In the rows, 128 means zero.
One turn moves every row onto another: examples first, then more rows asked
tufe: [125 118 169 136 149 114 122  97 137 123  76 131 132 135 104 154 110 119
 113 117 166  89 131  95 142 124 157 100 153 126 112 131 154 129 140 123]
sipa: [124 102 162 134 147 126 123 128 140 115 121 141 126 118 172 133 104 155
 144 134 127  97 160 128 139 138 163  97 146 130 121 121 115 119 149 124]
Peruz: [149 103 152 131 118  95 155 103 134 133 112 116 117 122 117 176  99 121
 145 109 148 129 160 129 132 132 131 133 175 125 113 115 156 150 170 103]
zoget: [127 129 155 111 101 109  88 146 133  86 131 101 156 100 102 134 111 130
 117 125 128 115 164 111 142 135 137 106 115 125 123 118 157 137 139 131]
gif: [178 115 145 134 129 149 135 137 144 107 131 106 135 121 132 174 113 115
 112 101 123 130 151 109 136 109 141 125 124 140 138 128 108 118 142 117]
sepe: [156 123 151 127 127 107 125 121 121 114 123  88 127 112  95 158 143  88
 143  98 141 113 147 124 121 107 142 114 146 114 111  93 139 136 149 128]
Div: [179 120 132 146 122 123 121 132 118 130 103 120 125 133 105 188  97 129
 134 105 119 124 182 138 148 144 139 115  97 138 115 156 154 153 160 147]
fot: [160 104 116 131 140 108 118 134 166 123 134 119 146 127 114 159  90 117
 160 100 137 117 161 152 134 159 151 122 142 154  98 143 179 141 151 117]
poz: [134 134 136 139 119 135 107 149 137  91 125 147 116 116 109 179 119 121
 128 127 144 104 158 147 125 128 138 112 142 130  88 147 149 161 111 136]
felo: [153 114 124 128 100  89  84 104 152 128 126 118 134  99 108 143  80 139
 118 104 164 105 152 109 162 133 140 111 109 139 129 154 155 113 142 114]
Biriv: [143 101 154 126 139 165 138 135 155 121 119 127 148 125 128 170  77 130
 113 106 129 108 167 122 132 147 127 127 109 141 131 127 124 132 166 121]
Buf: [179 110 113 129 123 110 130 116 155 109 143 139 103 139 140 170 104 147
 117 126 119 117 170 118 115 110 131 131 155 124 104 114 133 131 132 121]
razu: [121 138 131 168 119  86  91 109 129 113 111 142 119 113 141 146 112 134
 142 129 151  99 156 122 166 130 144  92 142 106 125 128 110 146 138 118]
kozu: [143 108 147 128 125  98 127  94 142 128  96 109 125 157 129 156 117 104
 120 104 154  80 156 107 120 146 131  99 115 125 123 111 194 128 151 137]
Fiz: [156 131 125 125 115 115  97 105 144 106 135 115 118 131 162 141 110 126
 141 107 152 110 168 102 126 145 152 108 112 112 131 131 123 106 180 160]
sada: [124 105 139 139 126  94 153 104 140 120 115 129 140 106 107 169  87 130
 136 158 133  96 156 110 117 137 130 117 156 120 100 124 167 144 148 114]
kod: [157 140 115 123 127 129  95 109 161 120 137 153 109 127 111 148 102 123
 121 124 116  95 175 106 116 108 131 101 138 121  95 112 130 133 141 152]
Kiz: [136 116 122 132 102  94 105 125 108 117 107 131 129 141 104 133 127 148
  85 113 133  98 165 139 137 152 151 113 113 127 127 127 131 112 178 114]
Rosu: [105 108 153 128  93 117 125 108 109 121 113 131 107 118 137 144 114 116
 142 115 149  98 141 132  98 113 133  93 151 146 130 151 150 143 145 121]
Kimat: [115 123 102 114 108 128 116 123 123 126 127 156 111 140 135 147 133 120
 115 121 150 107 141 117 132 121 131 130 137 124 123 151 125 107 150 119]
lud: [123  87 137 150 133  98  84 130 142 119 133 113 123 116 128 133  89 133
 113 104 140  73 143 146 154 118 142 115 115 155 104 122 155 121 126 112]
Dibul: [154 132 136 131 135 115 153 115 148  79 116 134 133 137  95 154 126  98
 116 104 145 126 162 127 142 146 164 121  97 121 120 144 149 123 149 130]
vamu: [161 123 168 153 127  89 105 125 129 115 126 125 136 124 137 160 109 118
 116  77 138 121 181 130 154 144 123 139 133 165 127 134 134 151 154 103]
lepi: [134 140 126 152 153 114 122 120 132 127 110  90 122 115 107 159 120  74
 130 105 144 109 150 102 129 112 133 115 103 135 121 118 147 140 171 130]
biki: [156 112 124 125 111 161 109 143 135 131  96 124 108 116 143 173  89 149
 129 116 153 104 140 106 135 131 144 116 122 144  91 109 155 119 154 146]
kivul: [157 112 141 157 137 122 145 127 153  94 109 127  94 139 114 131  97 129
 136 117 112 107 152 121 127 129 147  98 159 139 107 145 178 154 140 140]
Tinuv: [128 117 135 137 114  98 111 102 146 130 117 113 146 113 123 170 119 129
 130 134 163  98 172 130 107 138 138  81 141  93 149 133 122 114 160 137]
lavug: [172 138 156 129 108  88  86 131 124  99 142 111 133 110 106 140 125 150
 110 117 129  98 164 118 135 139 133 129 158 131 106 120 147 148 133 126]
gera: [126 119 136 155 137  87  92 106 138 110 111 137 127 136 135 145  70 134
 137  94 128 131 176 124 156 127 134 132 130 160  98 123 149 158 164 120]
fenuk: [159 106 119 111 134  92 108 111 103 122  99 114 129 137 109 165 110 124
 143 107 150  97 140 120 117 148 182 105 106 126 107 123 130 141 182 112]
puzok: [134 108 133 150 108 108 112 122 114 115 115  77 132 112 162 146 106 133
 129 110 132  99 152 123 151 181 127 107 109 113 114 128 138 133 156 133]
pes: [179  80 117 143 129 134 110 131 121 125 108 121 151 144 138 148  98 134
 164 109 116  83 146 107 119 133 146  99 123 125 119 140 135 127 153 106]
Pufem: [132 122 140 139 131 117 104 134 140 118 132 119 128 114  73 136 124 116
 127 113 138 120 172 152 140  98 144 119 141 125 120 165 154 113 152 141]
Vav: [150 122 129 163 102 124  92 114 138 104 103 133 141 121 143 125 100 128
 141  86 143  95 141 120 111 147 138  85 151 163 109 140 140 145 139  98]
Gadu: [126 123 128 149 154 123 110 101 139 155 108  88 123 127 161 161 107 119
 131 114 138  98 143 140 124 148 155  94 150 138  97 119 126 133 166 127]
Gola: [148 103 141 142 103 134 109 124 134 119 102 168 126 123 132 181 104 126
 135 122 154  98 182 123 133  96 143 102 100 125 110 109 138 103 143 134]

biki moves to lud
Buf moves to lavug
gera moves to sada
And these:
Kimat moves to Kiz
kivul moves to poz
Tinuv moves to Fiz

One turn moves every row onto another: examples first, then more rows asked
gebu: [ 78 135 107 126 145  78 137  95 153 142 123 122 102 132 126  97]
budu: [108 150 110 130 131 135  88 116 123 156 115 130  97 121 120 142]
Vaba: [117 148 126 142 191 116 109 144 144 137 128 124 102 121 163 120]
vev: [ 74 137 118 117 152  83 136 101 141 142 133 123  94 141 121 100]
Masub: [114 146 117 135 139 148  94 113 110 162 124 127  98 124 135 130]
geto: [119 133 118 138 125 126 119 147 146 111 113 123 137 142 116 107]
neki: [ 80 138 102 132 146  76 134  91 155 139 130 116  99 132 128 101]
Segu: [110 145 134 131 194 118 110 148 144 142 115 133 106 123 156 116]
gafof: [ 87 137 102 136 147  81 135  89 153 138 137 113  97 131 133  97]
gevoz: [110 149 114 129 141 138 125 162 129 140 149 121 126  97 108 121]
pevip: [124 136 114 145 122 124 117 144 148 106 123 120 136 141 120 111]
pezat: [ 79 132 112 123 149  85 142  94 146 148 124 119 102 134 132  92]
ralu: [ 80 142 110 127 150  78 134  95 145 134 146 116  89 136 125 106]
komag: [119 153 118 147 186 110 103 143 152 131 131 121 100 119 154 129]
fati: [109 148 116 127 143 139 125 162 127 139 148 120 124  99 111 119]
Vegu: [121 129 125 139 130 135 127 146 134 116 123 122 136 142 132  96]
kipi: [107 146 121 127 137 146  95 116 111 165 117 133  99 124 130 128]
Ruti: [ 81 137 118 125 156  87 139  96 133 141 147 117  90 139 136  94]
rade: [103 146 131 126 187 110 108 150 151 140 106 136 108 125 144 122]
kefi: [111 151 108 137 131 139  88 113 122 155 126 124  94 122 124 142]
noluk: [ 76 140 113 121 149  76 133  98 145 138 136 118  92 140 120 106]
gafo: [ 76 136 122 120 155  84 140  98 136 143 139 120  93 142 129  94]
lozo: [115 150 110 140 135 144  91 111 114 157 130 121  95 121 132 136]
kibil: [107 150 121 131 182 102 101 150 159 134 110 133 106 122 138 135]
tene: [111 150 114 130 142 135 125 160 129 138 149 119 124  97 109 121]
Fizu: [128 136 115 150 125 128 119 142 143 106 131 116 134 142 128 107]
Lov: [110 149 115 129 142 137 125 162 127 139 151 120 126  99 109 121]
Ziza: [127 134 121 148 129 136 124 142 135 111 131 117 135 142 134  99]
Mekip: [ 86 136 107 136 148  87 140  90 145 142 139 113  98 132 140  90]
lifi: [104 147 115 123 134 141  93 116 116 162 110 134 101 124 120 136]
vutun: [113 154 115 141 182 102  99 147 161 129 121 126 100 117 141 135]
zit: [ 84 140 111 130 153  83 135  93 141 137 152 111  88 141 131 102]
migu: [110 148 116 126 143 139 125 161 128 141 147 121 125  98 109 120]
Losul: [110 149 114 126 143 136 126 161 128 140 147 121 127  97 107 120]
zolik: [ 82 132 112 130 153  87 144  91 143 146 133 116 100 134 139  86]
dos: [119 130 125 136 129 130 124 147 139 114 115 127 141 144 123 100]

lozo moves to kefi
kibil moves to rade
tene moves to gevoz
And these:
Ruti moves to zit
zolik moves to Mekip
geto moves to dos

